In the data rows, 128 means zero.
How far apart are the two rows of each pair, measured in a hidden way? 0 means very close, and 40 very far. Two or three weighted sums of its numbers give each row a place; it is the straight-line distance between the places.
[130 161 159 145 166 101 133 114 167  81 164 169 114 118 110 113 104  80
  98 117 134]
[128 136 149 114 165 106 100 120 177  92 176 154 107 124 121 113  88  77
  91 151 158] >> 28
[104 117 176 104 168 129 106 121 156  86 163 134 119 139 123 112  85  85
  86 166 160]
[ 89  98 176 112 188 120  93 130 148  88 142 129 130 168 168 136  95 121
  97 169 143] >> 13
[141  79 148  91 138  94  97  93  98  76  98  98 110 107 149 161 109 151
 125 181 105]
[153  85 154  85 123  86  84  87 101  97 102  88 109  91 127 158 100 157
 122 167 102] >> 22
[169  81 134  87  86  83 106  87 103 126  90 105 135  92 100 160  94 136
 106 160  94]
[164  81 129  90  88  89 103  91  94 126  97 136 146  88 103 174 109 122
 107 151  82] >> 21
[161  78 113  83 100 129 127 100 101 124  77 136 160  90  87 157 111 109
 109 152  77]
[175  77 116  93  88 134 140 107 104 136  88 136 154  95  92 174 130  96
  95 140  87] >> 26
[171  77 103  93  79 137 150 127 128 149  86 142 154  89  87 174 144  99
 115 136  85]
[168  98 123 114  83 147 145 131 145 161  90 158 166  85  82 172 149  93
 121 127  83] >> 33
[145  99 104 121  82 145 144 142 138 156  87 148 166  86  88 175 152  88
 127 112  74]
[139 119 104 137  85 158 165 154 155 170  99 164 167  94  92 164 159 102
 143 107  75] >> 15
[129 118  99 148  95 169 160 153 158 163 103 156 163  97  93 163 156  90
 130  91  79]
[133 117  85 146  83 165 157 165 162 159 120 164 157 107 107 156 161  92
 149  90  84] >> 35
[128 129  84 165 104 164 169 162 160 170 129 166 163 113  93 141 165 104
 147  82  91]
[131 147  94 165 106 169 171 169 167 168 135 169 170 141 116 128 166  96
 149  85 103] >> 8
[119 153  89 172 126 172 161 161 166 168 151 166 165 142 115 114 159  84
 157  97 114]
[122 150  88 167 122 158 163 161 168 163 151 175 166 148 125 115 168  91
 163  83 121] >> 19
[101 153  96 165 134 168 161 158 166 147 146 167 165 158 138 100 154  81
 170  94 141]
[101 160 109 160 137 156 166 169 167 151 162 154 148 166 157 110 184 104
 173  93 148] >> 19
[ 93 158 110 169 155 150 168 170 169 153 163 141 135 163 152  94 168 100
 167  96 146]
[ 96 174 125 168 160 148 154 160 166 133 164 125 126 170 153  89 165  99
 164  83 147] >> 17
[ 82 156 112 167 165 118 139 168 168 131 184 129 120 169 159  89 165 125
 170 104 160]
[ 86 175 144 169 167 110 132 170 162 114 175 126 116 173 160  87 152 128
 155  97 155] >> 18
[ 85 177 147 164 167 107 127 161 149 117 167  89  91 160 164  88 141 146
 169 115 167]
[ 79 168 158 168 166 103 110 147 134 113 173  93  92 163 164  92 134 157
 168 128 168] >> 5
[ 77 167 155 164 163  95 104 132 116  93 168 104  99 162 155  75 117 158
 157 136 164]
[ 81 166 151 149 160  83  88 113 106  96 161  87 101 166 161  84 111 167
 154 137 165] >> 4
[ 90 164 155 138 169  87  89 119 108  84 162  93  95 168 172  92 112 172
 134 128 165]
[ 93 147 153 117 163  81  85 106 101  86 170 103 101 171 170  86 103 166
 131 146 166] >> 15
[107 148 168 116 169  96  86 106 107  86 154  96  98 165 166  88  98 176
 137 162 168]
[122 136 159 105 173  92  94  97  95  93 153  89  91 156 161  95  86 159
 122 165 177] >> 18
[123 133 172  99 158  87  83  92  95  93 147  86  83 142 147  94  94 170
 111 162 170]
[118 121 171  96 150  85  88  87  85  85 125  84  96 132 152 109  86 162
  95 157 153] >> 15
[137 115 174  99 141  86  91  95  87  86 117  90  89 118 146 121  82 161
  91 160 164]
[140 113 168 104 143  90  90  97  94  87 112  90  80  99 129 126  83 169
  95 169 144] >> 22
[145 108 167  90 123  93  94  97  91  95 109  93  83  92 129 144  81 165
  94 168 133]
[138  93 159  98 112  86  87  81  87 102  99 101 104 101 122 163  91 176
  99 172 113] >> 12
[157 100 150  92 111 102  92  86  83 105  89 104 105  88 109 157  90 165
  87 160 105]
[167 103 151  86  92 108 102  94  83 108  90 134 123  85 100 153  81 154
  89 160 109] >> 13
[164  88 135  81  97 135 100  91  94 127  90 129 126  85  96 164  83 128
  78 154 106]
[166  83 127  99  98 140 121  91  95 141  88 145 136  77  92 165  95 126
  88 151  91] >> 11
[180  84 111  94 101 156 134  90 104 144  78 144 147  87  90 163 110 110
  86 153 114]
[171  84 106  87  98 163 145 111 129 167  89 153 159  88  83 162 121 107
  88 126  92] >> 18
[173  79 103  99  96 156 141 122 147 167  88 155 156  86  84 166 134 101
  96 128  92]
[172  86 100 108  94 165 164 130 133 154  85 157 154  93  83 170 151 101
 110 123  91] >> 7
[163  93 101 115  91 160 153 146 153 161  94 167 162  85  85 168 147 100
 113 115  91]
[152 100 100 126  87 165 166 150 158 168  95 159 162  99  93 177 159 100
 121 102  93] >> 9
[145 111  98 153  99 165 161 151 159 169  92 156 158  94  89 159 143  87
 134 102  88]
[139 124  93 146  99 169 164 160 157 159 102 167 172 110  96 158 167 100
 130  89  83] >> 12
[130 126  81 141  93 172 167 166 164 164 115 164 157 109 103 149 153  86
 137  90  88]
[137 132  86 167 113 172 166 160 164 170 127 172 160 124 109 141 158  87
 153  90 101] >> 14
[130 151  93 169 123 162 164 166 169 178 132 163 170 135  97 121 169  92
 158  87 114]
[119 150  85 161 132 166 170 170 172 170 134 159 167 143 124 136 173  93
 161  89 113] >> 22
[109 155 102 172 133 159 161 168 174 164 146 158 164 143 124 115 174  88
 165  87 129]
[107 157 104 175 156 164 167 169 174 156 154 154 147 147 128 106 167  99
 172  98 135] >> 14
[ 96 153 104 170 153 153 168 172 168 140 151 125 137 156 143  93 167  93
 175  92 148]
[ 92 157 103 167 149 127 160 173 166 129 170 124 126 162 162 103 173 100
 166  86 141] >> 36
[ 92 166 110 168 165 122 149 164 162 121 170 107 108 156 157 102 180 120
 182 104 159]
[ 79 152 111 166 162 101 139 172 168 120 176 107 111 171 158  92 163 134
 175  99 148] >> 20
[ 86 173 138 167 156  90 119 158 154 106 175 105  94 161 159  87 143 138
 177 112 160]
[ 75 169 136 152 163  94 116 160 137 103 178  95  94 164 165  86 126 146
 171 110 151] >> 15
[ 71 167 160 170 154  89 103 128 125  92 156  94  88 158 167  90 115 144
 151 123 158]
[ 85 177 162 162 173 107 105 133 126 105 172  91  94 167 164  96 116 151
 157 133 166] >> 31
[ 80 163 162 143 158  82  81 111 118 106 171  94  93 167 167  85 112 164
 141 137 165]
[ 95 159 162 126 167  97  88 101 109  91 155  93 108 177 174  85  91 155
 136 140 166] >> 5
[104 149 162 131 174  88  99 104  93  87 151  88  97 165 173  95 104 174
 136 152 164]
[113 141 169 113 166  85  81  89 104 103 153  84  88 168 168  98 107 165
 121 160 175] >> 7
[126 129 165 108 170  89  94  96  86  84 148  93  93 151 156 102 104 168
 111 168 181]
[123 126 172  99 154  84  93 101  88  80 132  81  90 143 161 124 105 163
 104 172 171] >> 13
[124 112 180  97 148  95 101  99  89  82 130  89  84 125 151 119  89 170
 109 174 157]
[121 101 176  98 145  88  87 101  91  90 125  81  85 124 148 135  93 161
  82 165 139] >> 18
[138 104 168  97 120  83  79  82  89  90 109  88  88 113 133 146  95 165
  98 171 133]
[156 106 156  91 121  99  88  78  88 101 106  93  84  92 119 148  87 168
 100 169 129] >> 23
[148  89 149  90 110  89  89  87  85 100  98 104 105  95 105 155  90 166
  86 168 118]
[152  88 154  95 101 110 109  99  83 101  94 121 119  89  98 156  82 158
  89 169 103] >> 6
[153  79 132  87  90 105  88  87  85 125  94 132 136  92 101 159  87 140
  87 159  97]
[166  85 139  96  95 132 110  80  83 139  95 149 147  94  92 154  90 133
  77 158 104] >> 23
[172  83 127  95  94 154 128  93 104 144  89 150 145  86  97 174 111 113
  75 151 112]
[172  77 101 100 107 157 133  96 114 150  76 143 160 102 100 169 121 109
  84 151  89] >> 8
[177  82 100  84  85 148 140 116 131 154  86 162 158  91  90 173 133 108
  91 124  98]
[173  89 102 110  99 160 165 140 140 152  86 170 167  93  80 163 143 110
 102 126  95] >> 15
[173  87  87 105 100 162 155 135 142 154  78 152 154  90  86 163 139  91
 107 123 100]
[157 104 101 104  77 161 159 147 157 169  86 158 161  89  84 163 152 103
 122 109  89] >> 8
[152 111 101 142  85 155 153 154 163 172  99 158 153  88  96 173 159  99
 126  99  85]
[133 111  84 139  95 171 166 149 145 153 100 169 164 103  91 151 151  92
 137  95  77] >> 4
[147 129  87 150  97 178 171 152 153 159 111 170 166 103  93 154 161  96
 147 100  98]
[126 127  87 156  95 161 164 165 163 166 114 157 163 117  93 143 166  87
 144  88  83] >> 12
[120 133  78 145 100 173 165 160 165 174 138 170 162 126 109 138 161  87
 145  80  96]
[112 135  74 160 120 161 163 164 162 166 147 169 169 144 107 113 158  92
 159  84  99] >> 6
[110 151  95 172 138 166 155 164 166 157 151 167 169 154 124 122 168  87
 167  87 129]
[111 158  94 171 134 151 159 170 179 155 142 158 165 153 132 107 169  88
 170  94 133] >> 9
[106 164 108 158 145 164 167 169 169 152 157 151 157 165 146 104 160  88
 167  89 141]
[ 91 154 102 162 141 140 159 175 171 133 155 128 141 171 154  86 170  95
 173  95 148] >> 34
[ 83 160 106 168 155 128 151 166 166 121 163 124 130 172 163  95 171 106
 165  82 140]
[ 94 169 131 174 164 122 150 171 167 122 175 126 120 165 154  93 172 131
 174 106 154] >> 24
[ 77 159 132 168 164 106 133 172 168 128 178 106  98 158 164  94 154 144
 171 101 150]
[ 77 163 137 169 171 103 114 145 146 110 172 108 117 184 173  89 135 149
 170 118 170] >> 20
[ 76 176 158 161 159  92 106 140 130  96 159  92 105 172 169  95 128 153
 168 115 162]
[ 94 172 142 154 159  91  96 125 118 103 178  87  85 169 167  89 119 153
 164 131 170] >> 7
[ 80 161 143 142 173 106 108 129 110  89 169  91  89 171 174  88 105 148
 140 131 170]
[ 82 163 160 141 170 100 106 121 111  84 165 104  99 169 173  80 103 162
 132 133 161] >> 13
[102 152 153 131 181  97  95 105 105  98 157  85  91 174 174  89  98 159
 132 150 167]
[106 150 166 120 174  96  98 107 101  93 153  85  85 155 174 105  99 170
 130 156 175] >> 2
[113 129 165 114 166  91  83  97 106  95 147  90  84 140 157  98  90 161
 124 173 178]
[116 115 165  96 159  84  93 102  96  94 149  89  89 140 163 114  94 167
 121 176 180] >> 28
[126 121 168 101 155  87  90 103  91  75 128  93  89 132 157 121 102 175
 109 175 174]
[134 126 169  95 143  86  80  83  90  91 119  83  89 123 146 123  94 164
 100 177 156] >> 21
[136 110 177 103 137 100 101  92  84  83 105  84  94 114 139 137  83 160
  89 166 140]
[146 114 163  92 117  88  84  80  85  95 107 101  94  95 121 146  90 168
  92 171 134] >> 11
[147 110 170  86 104  88  84  90  95 107  99  96  95 105 126 147  79 169
  89 166 114]
[162  99 160  97 118 107  88  87  92 112  94 126 113  96 114 155  84 167
  78 177 114] >> 17
[154  91 161  97  97 129 107  91  89 122  89 134 133  91 107 174  74 135
  88 163 113]
[160  90 140  90 102 141 112  92  81 119  86 142 139  91 101 167  82 132
  90 164 104] >> 7
[161  80 108  80 101 150 123  82  94 150  95 155 143  86  92 157  99 119
  86 159 107]
[170  88 125 100  89 151 136  92 108 155  97 163 157  86  86 161 114 112
  74 140 103] >> 4
[176  79  99  87  94 161 140 108 121 165  98 165 164  92  94 168 127 110
  90 132 102]
[184  90 100  85  87 154 148 124 121 159  91 153 154  89  92 171 135 104
  97 116  92] >> 4
[169  81  88 104  89 143 146 142 149 160  89 158 158  94  87 169 146  97
  95 113  93]
[169  97  89 116  93 160 166 150 148 158  84 159 155  89  80 161 153 105
 120 109  94] >> 27
[150 108 101 145  95 155 165 155 154 162  86 167 166 100  99 167 158  95
 117 102  88]
[151 122  91 137  76 151 159 159 161 170 107 162 165 102  78 148 158  96
 135  98  83] >> 14
[134 126  88 134  85 166 165 159 161 167 113 174 172 105  95 158 155  95
 145 101  89]
[138 143  90 154 100 170 166 167 171 169 121 164 159 116 109 154 159  91
 142  93  89] >> 13
[130 143  81 154 101 163 169 166 157 162 134 165 163 124 100 140 166  97
 146  81  84]
[125 139  76 156 114 173 169 164 166 169 144 168 166 138 105 130 169  96
 159  88 107] >> 11
[127 157  78 163 126 175 166 166 172 156 137 160 154 142 128 121 173  80
 158 101 138]
[ 75 167 174 172 114 174 160 167  98 139 126 140 137 139 147  82 144 115
 153 141 132] >> 28
[ 87 177 146 175 132 177 161 158  85 141 119 119 131 156 149  66 145 120
 149 113 124]
[103 192 113 182 122 153 161 143  78 146 126 105 107 145 124  64 157 123
 168 105 142] >> 24
[119 195 100 192 147 145 151 151 102 139 134 114  97 152 142  72 134 145
 176  92 155]
[144 187 116 165 163 152 128 133 107 131 168 144 109 163 119  54 113 151
 168 119 187] >> 19
[147 192 141 127 155 131 119 131 105 121 191 136  72 163 146  70 107 167
 155 123 175]
[136 182 168 140 176 125 100 122 114 121 178 139 109 166 142  74  88 150
 117 151 181] >> 25
[133 171 169 104 169 131  99 103  92  95 168 127  94 168 157  88  93 171
  97 140 175]
[138 162 171 101 173 136 102 100  98 113 156 102  89 170 154  96 104 169
 106 179 186] >> 12
[132 131 183  98 171 131  88  94  99 113 153 113 107 171 168 112  93 170
  96 169 183]
[139 112 157  90 164 122  92  94  98 120 138  98  89 152 175 125  90 164
  99 187 187] >> 26
[137 111 177  81 147 125  91  94  83 119 123  84  92 128 170 136  87 163
  89 170 156]
[156 106 175  94 141 116  79  81  84 122 125  98  91 120 167 139  93 166
  98 174 146] >> 11
[170 101 171  99 119 105  82  88  97 130 105  84  91  95 142 147  96 166
  86 166 130]
[179  97 163  81  91  98  97  94  85 120  95 100 112 106 145 167 107 176
  89 156 118] >> 34
[187 106 158  88 108 125 106  81  81 127  84 120 131 102 132 161  97 172
  89 169 117]
[187 100 153  81  94 136 117  92  87 137  80 126 140  96 112 160 100 143
  80 166 115] >> 9
[193  90 126  84 103 148 126  96  89 152  90 146 158  94 108 161 106 142
  88 156  97]
[184  92 116  90  93 157 142  89  97 143  79 145 143  85 100 159 119 122
  83 138 100] >> 17
[185 104 114  99  84 138 153 105 129 178  89 150 159  89  93 170 147 113
  82 129  92]
[191  98  99  95  88 147 146 112 134 165  91 162 169 105  93 161 143  97
  82 132 103] >> 21
[170  91  97 116  83 147 166 134 137 165  92 149 150  85  87 163 145 100
  94 111  89]
[157 100  97 137  97 157 152 130 141 167  88 146 149  83  82 163 151  92
 107 105  76] >> 32
[159 109  88 146  91 155 158 140 144 157  99 171 167  97  90 164 153  91
 121  98  88]
[154 129  92 145  80 161 169 150 152 170 102 164 166  99  87 152 157  90
 126 100  98] >> 7
[140 135  80 144  93 161 161 155 162 170 112 163 160  98  83 147 158  89
 131  92  89]
[134 139  83 159 107 175 167 151 156 163 117 169 169 120  98 148 171 103
 147  86  87] >> 9
[124 137  69 160 112 170 177 154 149 165 135 167 170 139  99 128 172  91
 142  87 105]
[119 154  77 162 116 164 168 167 167 161 142 169 159 141 112 117 161  88
 157  81 114] >> 8
[105 158  79 158 136 169 170 164 154 153 150 169 161 150 122  99 161  81
 152  93 128]
[107 166 105 168 138 162 167 165 163 160 160 162 159 159 125  97 175  92
 161 102 147] >> 11
[105 160  99 170 157 162 156 170 173 151 154 145 142 154 131  94 167  89
 167  94 152]
[ 86 164 118 169 155 150 156 166 165 140 164 144 137 169 158  93 162  99
 172 101 151] >> 19
[ 88 177 123 163 158 145 150 163 163 128 166 135 133 168 163  98 182 117
 170  94 152]
[ 85 175 136 172 165 126 139 155 159 123 174 125 121 172 165  99 164 116
 174 105 158] >> 4
[ 90 166 133 167 165 116 133 170 168 123 163  96  91 160 170  91 140 129
 167 115 173]
[ 80 172 145 165 172 107 108 148 139 105 171 104 105 176 171  89 134 147
 168 113 164] >> 13
[ 64 169 143 158 166  90 112 143 120 103 176 107 104 164 167  88 124 146
 165 127 157]
[ 79 168 152 169 176 104 106 125 128 106 172  98  92 174 171  94 125 159
 154 120 157] >> 26
[ 82 174 163 147 162  89  98 116 106  92 167 105 100 165 169  88 110 154
 141 132 167]
[ 97 159 156 131 162  90  88 105 105  95 175  96  88 167 171  96 110 172
 145 145 174] >> 11
[107 149 150 126 179  94  93 110 105  87 157  86  87 168 165  84  94 161
 127 148 166]
[112 142 157 112 162  81  91 105 101  93 146  75  75 162 178 105 103 165
 120 156 166] >> 18
[113 138 168  99 164  99  99  92  92  88 137  82  84 152 150  94 101 164
 108 171 180]
[119 134 172 105 170  95  95  93  98  94 134  85  90 146 150  94  83 160
 108 171 168] >> 12
[117 111 159  88 155  88  88  84  88  88 126  92  94 144 167 117  86 160
  96 164 158]
[124 115 179  97 147  88  84  89  97  90 118  89  88 122 145 121  93 179
 102 177 151] >> 33
[131 114 171  94 134  91  88  83  80  89 109  88  88 120 143 145  98 166
 100 179 147]
[141 100 159  87 115  86  83  87  88  92 106  94  95 112 133 146  85 160
  92 177 142] >> 23
[150  90 161  94 112  87  82  97 100 104 103  99  91 101 117 148  79 169
  96 177 126]
[160  95 165  96 109 100  92  93  83 107 100 116 121 105 114 157  77 158
  83 172 114] >> 21
[153  84 151 103 116 120  86  84  87 122  89 120 120  87  89 147  78 150
  84 159 108]
[166  93 140  81  94 138 105  84  90 130  87 136 129  88  97 151  85 140
  78 162 106] >> 15
[166  86 131  95  98 147 121  89  87 137  79 136 148  91  96 180 110 130
  79 148  96]
[166  87 121  87  85 150 130  87  91 145  99 153 152  89  83 166 118 117
  78 137  98] >> 11
[180  90 108  83  89 153 138 105 115 158  95 156 152  86  81 159 117 103
  86 130  99]
[174  85  93  87  95 161 148 116 126 151  85 156 154  90  87 160 131 101
  90 121  93] >> 7
[195  94  96 110  92 157 164 138 141 164  95 162 161 102  91 165 147 101
 107 136 106]
[157  79  99 131  96 147 158 147 150 166  92 166 167  97  88 160 147  95
 107 115  89] >> 5
[158 109 104 134  91 166 163 146 152 169 100 171 166  98  90 169 160  99
 123 103  88]
[167 124  99 142  82 158 160 147 148 165  94 154 161 101 104 179 160  88
 135 102  92] >> 14
[150 124  89 149  92 164 162 152 160 176 116 165 161 101  90 159 162  86
 137 103  96]
[139 131  86 146  97 171 168 155 153 158 121 184 178 120 101 150 154  89
 145  98  95] >> 10
[126 134  88 161  98 163 168 169 162 156 112 163 168 134 107 140 162  89
 150  86  86]
[142 155  91 163 121 175 176 167 162 162 129 168 164 128 104 136 163  91
 153  89 119] >> 28
[120 150  78 155 121 169 173 162 163 169 149 166 163 152 118 115 156  85
 148  79 112]
[120 151  86 165 138 165 163 163 173 172 154 164 166 159 130 111 162  89
 145  82 137] >> 3
[121 163 100 171 142 159 166 165 168 170 160 153 162 165 137 117 171  95
 167  96 146]
[100 165  98 155 147 163 160 164 168 148 156 149 159 170 144 100 174  91
 162  84 145] >> 4
[ 98 169 110 163 154 157 160 167 170 145 165 130 134 163 153  99 171  95
 170  96 153]
[ 83 153 105 170 162 124 151 179 173 128 163 123 120 170 157 100 171 116
 172  91 141] >> 22
[ 85 166 122 173 165 112 138 164 161 113 167 123 118 163 151  79 161 131
 182 100 155]
[ 73 160 125 167 165 104 125 163 159 114 182 117 105 161 161  84 151 146
 172 106 160] >> 16
[ 70 170 151 163 151  91 118 153 135 104 168  94  98 161 164  88 123 139
 174 125 159]
[ 73 169 159 165 163 107 107 138 139 106 168 103  99 168 168  90 122 149
 171 136 167] >> 22
[ 82 177 157 145 158 104 107 128 123  95 159  91  97 177 173  89 115 162
 161 142 175]
[ 79 165 162 155 167  96  92 111 114  90 153  80  86 158 154  83 118 161
 138 135 164] >> 22
[ 96 162 153 122 170  90  91 116 108  88 163  94  93 169 176  89 100 158
 139 142 170]
[107 150 157 113 164  84  84  94  96  88 152  86  91 166 169  91 101 166
 121 141 173] >> 9
[100 138 166 116 177  86  84 102  96  86 154  89  92 165 161 104 104 153
 116 160 166]
[126 136 167 102 169  92 104 102  98  81 141  83  82 150 150  95 100 160
 110 167 181] >> 15
[124 130 169 101 158  82  87  91  83  86 141 105  95 132 154 108  88 158
 102 164 172]
[117 115 174 100 172 106  97  99  96  92 131  92  87 128 159 119  88 167
 102 177 164] >> 17
[127 117 181  90 139  91  84  92  91  90 133 102  91 114 140 124  88 165
 102 183 154]
[132 110 168  93 135 100  97  90  82  91 115  86  85 103 130 140 100 181
 112 186 144] >> 14
[146 108 162  90 123  90  86  87  84  94 106  93  87 104 137 149  85 174
 100 166 122]
[154  92 152  77 114 104  96  95  94 106  89  91 100  92 106 150  78 166
  88 160 117] >> 13
[169 104 164  99 112 109  96  91  87 106  88 107 113  93  96 159  88 154
  85 166 110]
[153  94 152  77  99 135 103  87  90 131 101 134 124  85 110 169  86 151
  80 172 108] >> 21
[156  89 144  91  91 141 121  87  96 142  85 136 139  88  96 165  90 125
  78 162 100]
[174  89 125  85  94 146 119  81  90 149  97 143 131  80  94 174 104 124
  86 150 109] >> 3
[182  95 127  93  87 149 138  96 107 154  85 146 143  78  83 155 115 113
  80 142 106]
[179  88 105  89  92 160 152 117 123 154  89 158 150  82  84 160 129 109
  94 132  95] >> 12
[173  87 110  98  86 148 145 125 128 151  81 153 160  90  78 158 132  93
  96 133  92]
[165  88  99 109  91 153 156 135 141 165  97 167 161  91  91 178 154 101
 103 117  88] >> 18
[171 102  96 116  91 167 170 150 153 166  99 163 157  98  89 164 143  92
 116 111  96]
[162 104  91 134  87 160 160 153 156 163  86 155 164  97  89 163 157  97
 124 102  93] >> 15
[149 122  83 138  88 167 156 138 155 176 114 171 171 102  95 167 159  98
 146 108  87]
[140 134  92 144  99 165 172 161 156 164 113 167 156 103  94 159 165  98
 126  80  86] >> 17
[138 134  83 153  90 163 169 165 163 166 116 162 160 122 108 148 163  95
 134  79  84]
[136 137  86 153 106 171 171 166 168 172 130 167 167 126 107 144 159  96
 147  80  97] >> 14
[114 138  76 153 119 179 174 163 159 164 142 167 164 132 104 125 166 101
 161  86 101]
[113 158  92 155 118 169 169 156 167 168 143 177 182 146 112 119 167  97
 164  93 121] >> 7
[105 159  93 152 120 149 159 180 185 165 156 164 165 149 129 115 152  83
 170 106 142]
[ 98 154 105 165 136 152 166 173 171 153 156 157 165 170 141 101 161  93
 171  99 139] >> 5
[100 161 101 174 161 154 155 160 161 145 166 149 149 164 150 112 176 100
 175  96 144]
[103 169 110 170 165 156 159 162 161 134 162 133 133 165 158  92 159 102
 174 103 159] >> 10
[ 89 168 127 175 158 131 154 168 169 125 170 124 121 154 150  90 175 119
 169  97 161]
[ 72 157 127 166 168 114 133 162 161 117 173 114 105 166 168 100 167 129
 178 105 150] >> 11
[ 90 177 149 177 175 111 124 156 152 113 164 105 110 172 161  81 147 144
 163 112 162]
[ 76 163 151 167 170 103 112 147 138 106 160  99  94 170 173  82 121 144
 161 122 163] >> 21
[ 66 169 153 157 166 101 106 130 123 103 169  99  95 167 163  78 111 147
 152 125 167]
[ 91 171 156 155 175  99  92 115 111 100 157  91  92 164 172  99 116 161
 158 137 173] >> 16
[ 92 176 159 137 162  94  97 113 117 109 182  99  92 167 167  83  99 153
 132 135 173]
[ 87 155 160 132 169  89  86 100  99  91 158  88  85 157 173  97 107 168
 130 134 158] >> 6
[111 163 174 126 167  89  94 105 105  92 149  95  93 163 164  86 104 166
 123 161 175]
[113 138 160 107 164  91  88  93  94  92 158  89  79 159 156  88  99 161
 112 161 172] >> 16
[123 140 179 112 172  95  97 106  98  86 137  87  86 154 162 105 100 167
 107 163 176]
[115 116 170 111 165  95  97  96  93  90 136  90  88 150 159 101  89 168
 112 174 170] >> 17
[133 124 186  98 150  96  89  90  96  93 122  76  91 131 140 117  89 167
 104 176 160]
[131 116 173  94 136  92  89  98  95  85 104  77  82 114 139 129  95 170
  96 176 152] >> 18
[136 114 176 102 136  93  85  87  90  92  97  82  86 107 120 135  93 172
  99 172 133]
[150 108 172  90 116  96  87  87  88  99 107  94  91 102 114 145  87 160
  82 167 125] >> 22
[164 105 168  94 112 106  99  83  87 117  89 108 112  96 119 154  80 172
  88 173 129]
[152  82 158  95 120 129 103  90  90 120  89 117 106  84  99 152  90 168
  71 148 101] >> 18
[163  92 147  99 106 132 103  79  77 125  90 129 126  90 102 165  89 141
  83 169 111]
[154  81 130  87  93 155 124  89  92 151  97 153 160  95  98 169 107 138
  78 157  92] >> 17
[158  80 129  88  75 138 132  95  95 143  85 146 146  88  90 163 106 126
  86 137  85]
[177  88  98  79  99 162 132  99 119 160  93 154 155  91  88 170 124 111
  82 133  97] >> 24
[177  85 103  92  84 151 148 128 148 166  83 161 154  85  79 160 141 114
  98 138 100]
[162  90  99  97  97 165 166 141 143 158  84 165 163  92  85 162 143 111
 101 127  88] >> 18
[166  84  87 111  94 157 159 143 149 163  87 158 168 105  90 162 142  95
 104 109  89]
[165 113 109 125  88 171 170 152 150 156  93 162 161 100  93 171 158  97
 116 105  89] >> 17
[119  93 184 109 155  99  96 130 138  88 109  96  98 131 172 151  87 179
 104 167 116]
[133  93 169  99 136  86  87 103 110  85 103  97 106 112 160 170  99 179
 110 166 105] >> 1
[151  80 143 100 119  81  88  85 103  95  95  98 115 107 142 160  92 159
  92 168 107]
[143  74 129  91 105  91 110 102 102  92  84  96 123  95 130 180 103 170
 107 162  93] >> 8
[156  84 122  91 108  79 100 105  97  94  93 112 121  86 118 175  97 152
 106 171 101]
[162  85 127 109 106  93 101  82  89 109  90 123 132  87 112 178 103 130
 100 158  89] >> 19
[156  76 108  89  90  99 104  81  98 116  85 126 148  95  97 160  96 121
 101 164  95]
[168  79 115  94  98 116 120  92 103 127  96 145 152  76  99 184 115 120
 107 158  92] >> 30
[167  79 103  80  77 127 134 100 117 143  99 157 162  92  87 163 125 101
 111 156  88]
[174  78 100  76  73 121 127 123 145 152  90 160 165  89  89 163 128 107
 113 146  99] >> 15
[179  95 126 117  81 145 157 127 131 146  90 159 164  90  90 176 141  99
 125 125  84]
[167  99 113 123  95 160 163 146 152 161  83 161 174  90  77 159 143  97
 122 116 103] >> 18
[141 116 123 137  83 161 158 143 145 151  88 164 162  90  95 173 153  94
 142 108  75]
[133 103  98 146  91 165 163 152 154 151  85 163 161  88  89 163 151  92
 147 109  96] >> 23
[143 121  81 143  94 169 159 157 162 163 102 159 157  91  92 153 162 100
 150  91  90]
[127 125  99 161  92 163 167 161 159 165 116 171 174 118  97 148 172 106
 152  90  89] >> 11
[131 139  95 159  94 157 175 167 161 165 128 171 166 127 108 142 169  96
 151  86  92]
[133 153  89 164 113 161 162 162 167 170 137 164 166 141 115 132 168  88
 157  80  98] >> 18
[115 146  87 154 119 169 171 174 169 158 147 171 165 146 122 114 151  91
 168  88 117]
[120 151  88 163 129 169 175 158 158 160 153 163 168 156 137 113 163  90
 155  77 134] >> 10
[103 152 104 163 132 154 171 176 175 155 159 159 166 159 137 109 166  97
 166  92 139]
[ 95 161  94 160 149 151 155 154 163 140 172 145 147 161 154 108 171  77
 161  91 146] >> 16
[ 93 154  98 173 165 133 151 166 167 134 166 130 134 154 147  94 172  98
 172  86 145]
[100 173 126 174 157 120 158 179 175 120 161 114 121 160 147  93 163 115
 170  98 157] >> 12
[ 81 165 129 176 167 102 133 167 163 105 165 111 106 161 156  92 152 122
 175 108 149]
[ 80 163 140 170 164  96 111 159 154  99 166 108 105 168 156  75 135 137
 168 111 163] >> 19
